Each named move below is a turn or a mirror, shown by a few rows before and after it. Which moves, in which order, take the first row of each later pair to the second? The first pair is answered.
move U:
[  0.3  -2.2  12.8  17.0  -2.2  12.9   2.4  20.6  16.6   6.1 -15.8  10.0
 -10.2  -4.6 -22.3]  ->  [  7.4  -3.3  17.2  14.0  10.8  15.0   0.6  12.2   8.5  18.4 -11.0  11.8
  -9.6 -16.0 -16.2]
[-21.3  -3.5 -10.6  -8.8  -1.6   4.9  -5.7   2.4  10.5  -7.9   8.6   0.1
  15.9  24.2   3.8]  ->  [ -4.6  -0.9  -6.6 -13.8  18.3  13.3  -5.9 -14.3  -1.7   7.1  14.6  -4.5
  17.3  17.9  11.6]
[ 31.6   8.7  24.5 -25.5 -11.7 -12.8  10.5  26.2  -5.7   6.9 -38.6   2.6
   5.8 -12.1  -2.3]  ->  [ 35.3  10.5  22.2 -27.2  -9.0  -4.6   9.2  17.8 -10.1  11.8 -35.8   4.2
   7.1 -13.0  -4.7]
[  7.7 -22.0  21.7   3.6  27.2  21.4  -8.9 -22.9  24.4  54.4  24.2   2.3
  -0.6  -6.1 -20.5]  ->  [-25.3 -33.9   5.4  16.0 -22.7  13.1   4.4  20.0  52.5   1.3   5.7   0.4
   6.5   9.2 -38.9]
move F:
[ 26.6   6.7  11.1   5.0  19.8  11.0   1.9 -19.3 -17.5  56.6  12.4  -2.6
 -17.2 -30.8   8.1]  ->  [ 21.4  13.8   0.9 -12.2  28.6 -21.5   1.7 -16.0 -38.4  -3.7 -18.9 -15.9
  13.1 -18.5  37.0]
[  8.2  -6.0  -8.5   9.7 -32.4  -1.2   3.5  21.9   7.1 -12.7  -7.0   2.6
 -17.1  -3.8 -10.7]  ->  [ 20.1   1.3  -1.0   8.0 -20.3  -1.0   3.5  14.0   1.5  13.6   2.1   5.5
 -28.0 -18.9 -14.6]
[-26.0 -13.5 -15.9   8.6 -17.4   9.7   7.1  20.0  16.0 -12.1  -1.7  -1.8
   7.2  29.9   3.8]  ->  [ -5.0 -11.5  -1.2  19.5 -11.2  24.6   2.8   8.8  15.4  32.3  16.0   8.9
 -14.0  11.2  -6.0]
[-32.1 -25.3 -37.7  -2.4  13.1  37.2  -6.5  29.0  27.3  -9.3  -4.2   7.7
   4.8  10.5  26.0]  ->  [-12.8 -26.3 -25.1   0.4  20.5  44.1 -10.3  18.9  24.8  22.1  15.1  15.7
 -13.5   0.1  12.0]
move J:
[ 30.7  -3.6   3.0   0.9   6.3 -11.8   3.8  24.3 -29.8  23.0 -37.7  22.9
 -16.8 -27.8 -35.6]  ->  [  5.5  -8.3   0.5   1.1  18.7  29.5 -18.4   6.7 -12.8  57.2  -1.4  21.6
  -7.8   3.7 -32.0]
[-18.3  -2.7  14.6  -5.1  14.3 -31.2   7.7   9.6   0.0 -18.9   0.7 -10.3
  14.7  21.6  -0.5]  ->  [ -5.8  -5.8  17.2  -0.8  -4.5 -30.7  15.1  16.4  10.4 -11.5  -5.9  -4.3
  -3.4   6.4 -15.1]
[-19.1 -12.3   2.0 -16.3  17.5 -24.6  -0.4  -3.0 -35.3 -24.4 -13.7  -6.2
  16.4   3.0   7.9]  ->  [ -3.1 -17.4  17.6   3.2  -4.2 -24.7   9.4  15.5 -15.3 -11.3 -16.0  11.0
 -21.7 -25.2 -19.4]

(2 to 3 moves a pair)
[-19.1 -11.7   0.4  -5.1   2.7  -9.3   2.9   1.8   0.1 -47.8  -5.4  -8.3
  14.3  -0.8  -1.7]  ->  [ 21.1  -0.3  18.7  -4.4  22.6 -11.2   7.8 -16.6 -16.4 -10.9  -9.1   5.5
 -14.9 -39.9  -6.7] : U then J
[-32.5  -3.8 -14.7  -4.3   2.4  -3.2   3.4   4.4  -3.9 -44.8 -10.2 -19.5
  31.9  32.7  22.5]  ->  [ 28.6   5.9   9.1 -13.4  10.3 -35.5  16.2  -9.1 -28.1 -13.8 -34.1  -6.0
  -0.4 -36.5  17.4] : U then J
[-39.8   2.1  -5.9   0.9   9.0  31.3 -16.7 -10.3  11.1  -1.3  16.3  -6.6
  35.4  42.3  20.3]  ->  [ 35.9  13.4  20.5   9.1   3.9 -10.7   5.5  -9.2 -10.2  34.9 -12.4  13.9
 -23.2 -38.6  -2.8] : J then J then U
[  1.3  23.3  23.1  -1.9 -20.3 -25.3 -10.6  -6.5  -9.6 -26.5 -30.8  -0.7
  11.3  -5.9   8.4]  ->  [-20.9  25.4  12.6  -1.2   0.8  -6.0 -26.8 -18.7  -5.6 -15.9  -9.6  -9.2
  26.2  18.5  17.5] : J then J then J
[ 35.2   6.7 -12.9 -12.5   9.9 -17.6  29.8 -17.8  13.0  20.9 -36.2  11.2
   3.6 -46.2   8.6]  ->  [  9.6  -5.1 -23.4  -1.3 -25.6 -15.7  38.8   9.4  42.2  -4.8 -36.8  10.2
  -5.9 -34.7  -4.5] : U then F
[ 17.5   3.0   2.3 -19.0  40.1 -18.2  -6.4 -35.4 -33.4  -3.5   1.8 -11.1
   3.7 -15.0  19.9]  ->  [ 12.2   3.4  -3.8 -12.5   7.2 -42.0  11.2   0.2 -22.3 -45.8 -25.5 -16.0
  -4.1 -23.2  12.7] : J then F
[-27.8  -2.2 -20.9   9.8 -20.9  12.0   4.8   4.9  20.1 -23.3  19.9 -10.2
  26.3  44.3  26.2]  ->  [ 47.3  15.5   1.4  -6.2   9.2 -25.5  14.7 -22.4 -22.9  16.0  -4.3   5.0
  -3.7 -26.1  28.0] : J then U then J
[  4.2   0.1   9.5 -20.6  56.7  -7.9  -9.0 -34.0 -43.5  10.1  -0.8 -18.7
   1.0 -10.5  10.3]  ->  [-40.9 -29.0   6.4  19.6 -24.2   9.3   8.9  36.8  17.6 -13.5   3.6 -10.7
 -18.7  12.2 -39.6] : U then F
[-19.1 -22.6 -10.4  26.7 -45.3   2.7  10.8  41.2  28.8 -14.8   8.2  -7.9
 -25.1   5.2 -31.7]  ->  [-14.7 -15.7 -14.8   9.7 -32.7 -23.3  21.9  39.3  14.0 -53.5 -23.1 -18.5
  -9.1  -1.3 -10.4] : J then J then J
[ 14.6   7.8  16.8  15.0  14.8  12.5 -10.2 -13.5  -3.1  45.9   5.3  16.6
  -7.3   0.1   1.5]  ->  [-7.0  0.7 13.0 22.3 -5.1 22.5 -5.2 -0.2 11.4 33.9 15.0 14.4 -2.9 20.2
 -8.3] : U then J then F
[ -5.6  -1.4   1.7  36.1 -41.8  -6.6   6.7  -1.7  21.2  -2.9   2.9   2.3
 -35.3   7.0  -6.3]  ->  [-24.4   8.5  -9.0  19.9 -15.5 -13.2  -1.0 -23.6  -2.3 -32.5  -1.4 -19.5
   5.3  31.6  29.2] : J then J
[ 17.5  11.5   5.4  21.5  13.0   2.9  -1.4 -10.6 -21.8  39.8  33.5  21.3
 -15.2 -12.0 -21.7]  ->  [-18.2  -2.8   0.3  34.3 -14.7  13.4  -1.4  20.3   8.7  12.7  33.1  11.7
  -4.7  16.0 -24.5] : J then U then F
[ 61.0 -10.9  11.5 -20.0  -7.5 -28.4  23.3  13.7  11.5 -25.1 -32.0  11.9
  12.5 -37.8  -0.9]  ->  [ 28.2  -4.5  -3.4 -42.4  33.1 -11.5   0.4 -11.1  -1.0 -38.2 -18.9  -6.3
  56.7   0.9  34.2] : J then J then J
[-52.4  -7.7   3.2  10.8   0.5  -3.9  -2.8  25.8   4.1 -43.6 -27.8 -30.2
  14.9  26.1   6.6]  ->  [  9.4   7.9  20.2 -10.6  43.0 -22.5   0.5  -8.2 -45.4  -5.9 -35.5 -20.4
  -3.9 -29.1  13.6] : U then J
[ 16.7  23.6   4.3 -27.0  38.2  15.1  10.3 -51.2 -23.3  32.6  15.7  -3.1
  22.2   2.5  15.9]  ->  [ 33.2  29.1   4.0 -29.0   4.8 -33.8  43.8 -16.9 -26.9 -20.6 -28.7  -2.5
  10.6 -26.5   8.0] : J then J then F
[  0.0  -6.4 -27.7  -1.3 -22.0  16.8  18.8  22.4  28.1 -28.0 -29.9   4.9
  -9.5  -1.2 -29.9]  ->  [-18.6  -3.9 -33.8 -12.8   3.3  29.1   3.8   3.3  26.0 -30.8 -15.9  -7.4
  13.6  28.8 -10.4] : J then J
[  1.8  -5.4   4.8  25.5   1.4  17.5 -32.7 -18.8  33.6  29.5  24.2  15.5
 -29.1  -2.8 -15.0]  ->  [  2.6   6.0  -0.9   2.9  41.4   7.2 -44.2 -46.2   2.2  10.3  10.5   6.5
   0.2  -0.9  20.1] : U then F then J
[  4.0  14.1  11.1  17.7  66.5  32.6   2.9 -19.7 -28.6  33.2 -11.0 -28.4
  10.9 -41.2   0.9]  ->  [-23.3  -4.5   7.7  41.8  -6.6   6.3  29.3  40.8   7.2 -34.7 -40.9 -28.0
   6.4 -47.6 -24.3] : J then J then U
[  3.6  -7.5   2.9  13.9  -9.3  16.0   2.6  12.7  23.3  21.2  16.3  11.7
 -15.7  11.4 -27.5]  ->  [ 21.4   4.6   1.9   8.4 -19.8 -13.7  20.1  18.9   9.4  -9.5 -18.1   5.7
 -19.1 -17.5 -20.3] : J then J then J
[ 20.0 -44.0  22.5  -3.5 -12.8   2.5  11.1   6.4  25.4  33.1  38.6  21.0
  -4.6  -0.8  -8.0]  ->  [ 37.0 -33.9  24.9  -9.4   8.7 -10.0   8.2  -7.0   6.1  37.2  29.8  20.5
 -10.7 -18.2   3.3] : U then F
[  6.9 -18.6  -6.1  25.1 -42.8  15.9  10.5  34.6  34.9   2.1  -1.3  14.6
 -30.5  10.3 -32.5]  ->  [ -8.5  -9.3 -14.3   0.2  11.8  44.7 -19.0 -20.5   7.7  29.4  39.3   0.4
  13.1  47.3   1.6] : J then U
[ 41.5   9.4  -1.6   1.6  15.4 -23.4  14.5 -27.1 -20.6   6.2  15.0  18.2
 -23.2 -28.6  19.2]  ->  [ 15.1  -4.7  -3.9  27.2  -9.1  10.2   9.2  -9.5  14.3  30.3  42.3  24.0
 -34.2  -3.2  -5.2] : U then J then U
[-54.6  -8.9 -19.0   9.6 -27.3   9.1  -8.7  35.9  -0.6 -45.7 -11.0  -8.8
   9.8  18.8  -3.5]  ->  [-54.2  -9.4 -14.9  17.8 -29.9  20.1 -13.8  37.1   3.7 -31.2   2.0  -8.8
   9.1  28.0 -12.2] : J then J then J
[ 28.4 -14.9  -8.2  15.6 -18.3 -25.2  26.7  34.8 -27.8 -22.9 -23.0  10.4
 -49.1 -26.0  -8.6]  ->  [ -0.4 -10.6 -25.8  -9.9  46.9  18.5 -15.8 -27.1 -44.8  15.1  27.0  -0.4
  -5.6  24.8  31.7] : U then J then J
[ 19.9   4.3 -11.8 -20.9  15.1 -18.0 -25.8  -2.3  -5.7  26.6  28.4  -9.2
   7.8  29.2  24.0]  ->  [ 47.2   6.4   0.8 -10.4 -13.0 -37.7  -4.9  17.9   1.8  23.0   5.0   4.2
 -19.0  -7.6   1.5] : J then J
[-48.9  -9.8  -2.2  19.6  -8.6  35.1  -4.2  10.5  36.8  11.9  33.7   0.2
  -1.9  38.0 -11.6]  ->  [ 12.0  11.1   7.9  -3.0  -6.2 -48.3  24.7  17.0 -10.0 -39.5 -40.5  -3.4
 -11.0 -37.5   4.8] : U then J then J
